Here are some points:
[-22  34   8 -22  11 -18 -23  32]
[ -4   5   0  -3  12 -14 -14  19]
[-18 -17 -32 -25   2  29  -6  67]
[-14 -17 -20 -16   4  13 -24  75]
[ 17 -20  26  16   5   2 -23 -23]
[ 24 -17   0 -10  28 -16 -36  27]
[ -5  28  -5   4 -12 -25  -9  24]
[-13   2   7  -9 -19  36 -11   7]
[  3   1  -2  -9 -13  19  -3   5]
[-13   2  15  -7 -14  15   0   2]
[-17   8   8  33  19 -15 -34  -2]
[ 14  -1 -12  25  10   8 -35  -8]
[  8 -22   1  17  26  -5  -9 -17]
[ 44 -23 -33 -19 -17 -10 -15  73]
[-26  -3 -32 -13   7 -14  67  13]
[-30 -23  11  40  34 -16  -1 -14]
[-18  24 -21 -10  31 -12 -19  24]
[-29  10 -11 -13  25   7   0  11]
[  8 -17 -15  -6   0  -2  40  -9]
[-13 -14 -22 -15  14 -10  70 -10]
[ 13 -10 -14 -11   2  17  -5   8]
[-28  12  11  12   4 -26  39 -24]
[-36  59  -5   2  26  -1 -11 -34]
[ 11 -32  -2 -17   5 -25 -16  77]
[ 55 -15  16 -19 -13 -16  -6  -3]
[  6 -12  11 -19 -13 -21  45   3]
[ -2 -10  27 -19 -13 -10  24   3]
[ 16 -12  20 -19  21 -12 -17   3]
[  8  -9  -4 -16  39 -17 -10   9]
[ 30   4 -12 -15  14 -11   0 -10]
[ 32  30 -13 -12 -23   8 -22   1]
[ 31  27 -16 -10 -22  11 -24   2]
[ 35  26 -16 -15 -21   1 -11   2]
Then 33 other points, each followed by its number:
[-16  44  -4  -8 -21  12 -15   9] 0
[  9  36  -4  -7 -22  -1 -14   4] 1
[ 36  27 -13 -13 -22  -5 -16   8] 2
[  5  63  13 -21 -28 -17  -8  -5] 3
[ -7 -10  69 -26 -26 -15  36 -21] 4
[-19 -16  14   9 -12  16  16  -7] 5
[-15 -30  67  29 -13 -10  -8 -19] 6
[ -1 -35  21 -10 -18  54   4 -14] 7
[  1 -17  -5  -5  -4  77 -26 -22] 8
[ -7 -24  -5  22  -5  61 -29 -12] 9
[ -3 -42 -21  10  27  37   6 -14] 10
[ -9 -35  38  28  -3  25 -21 -23] 11
[ 21 -37   7  50  -9 -33   0   0] 12
[-13 -37  38  42  -9 -17  -4   0] 13
[-23 -38  29  37  11   6  -5 -17] 14
[-26 -44 -30  37  33  52  -1 -21] 15
[-11 -38  22  48  12 -22   2 -13] 16
[-24  17   7 -28 -12 -15 -11  66] 17
[-22  30 -24 -23  40 -24 -15  38] 18
[ 18  47 -16  -1 -25  -1   1 -23] 19
[ 20  47 -19 -14  -8  -9   2 -19] 20
[ 27  -5 -33 -12  22  -9  30 -20] 21
[ 20 -19   3   9  60 -23 -35 -16] 22
[ 11 -35   7  45   5 -23   0 -10] 23
[-24 -36  36  44  12 -20   2 -13] 24
[-33 -43 -30  43  37  48   1 -23] 25
[-16 -37  87  32  -6 -16 -22 -21] 26
[ 27  -5  -9 -16  -1 -13  -9  26] 27
[ 14  -9 -38   4   2  -4  29   2] 28
[  6 -37   5  45   5 -15   4 -15] 29
[  1  -4 -19  -5  42 -21   5  -1] 30
[ 21 -16   8  -9 -12 -25 -37  69] 31
[ 17 -15 -26 -21  -7   0  29  23] 32
Which of these numbered points is nearest to each point below, looking only along the 2 directions in which the first points spread most? Its number follows each.
[-11  32   0   6   1 -19  -8  -2] > 20
[  9 -22   6 -27 -14 -21  31  38] > 32
[-18  18   7   6   7 -12 -20  13] > 0
[ 21  -1 -26  16  17   3  -3 -27] > 19
[-22 -32  48  18  12   3   8 -34] > 24
[ -1  12  20 -20 -23  -8 -39  60] > 31
[ 24   5 -25   7  -4 -26   1  18] > 18
[-24 -29 -14 -19   1 -19  30  73] > 32
[-30  61  -9 -23 -15  16  20 -20] > 25
[ 14  -2 -15  21  27  -1 -14 -31] > 11
[ -3 -19  36 -14 -30  35   9 -15] > 30
[ 50 -15 -26   0  22 -15 -20   3] > 2
[-27  22  16  33  31 -23 -22 -30] > 26
[ -9   7 -21 -28 -32 -24 127 -29] > 4
[-26  10 -21   2  23 -15 -25  52] > 27
[ 15 -17 -18 -26  -7 -25  29  49] > 32
[-26 -15 -16  33   3  14  14  -7] > 5
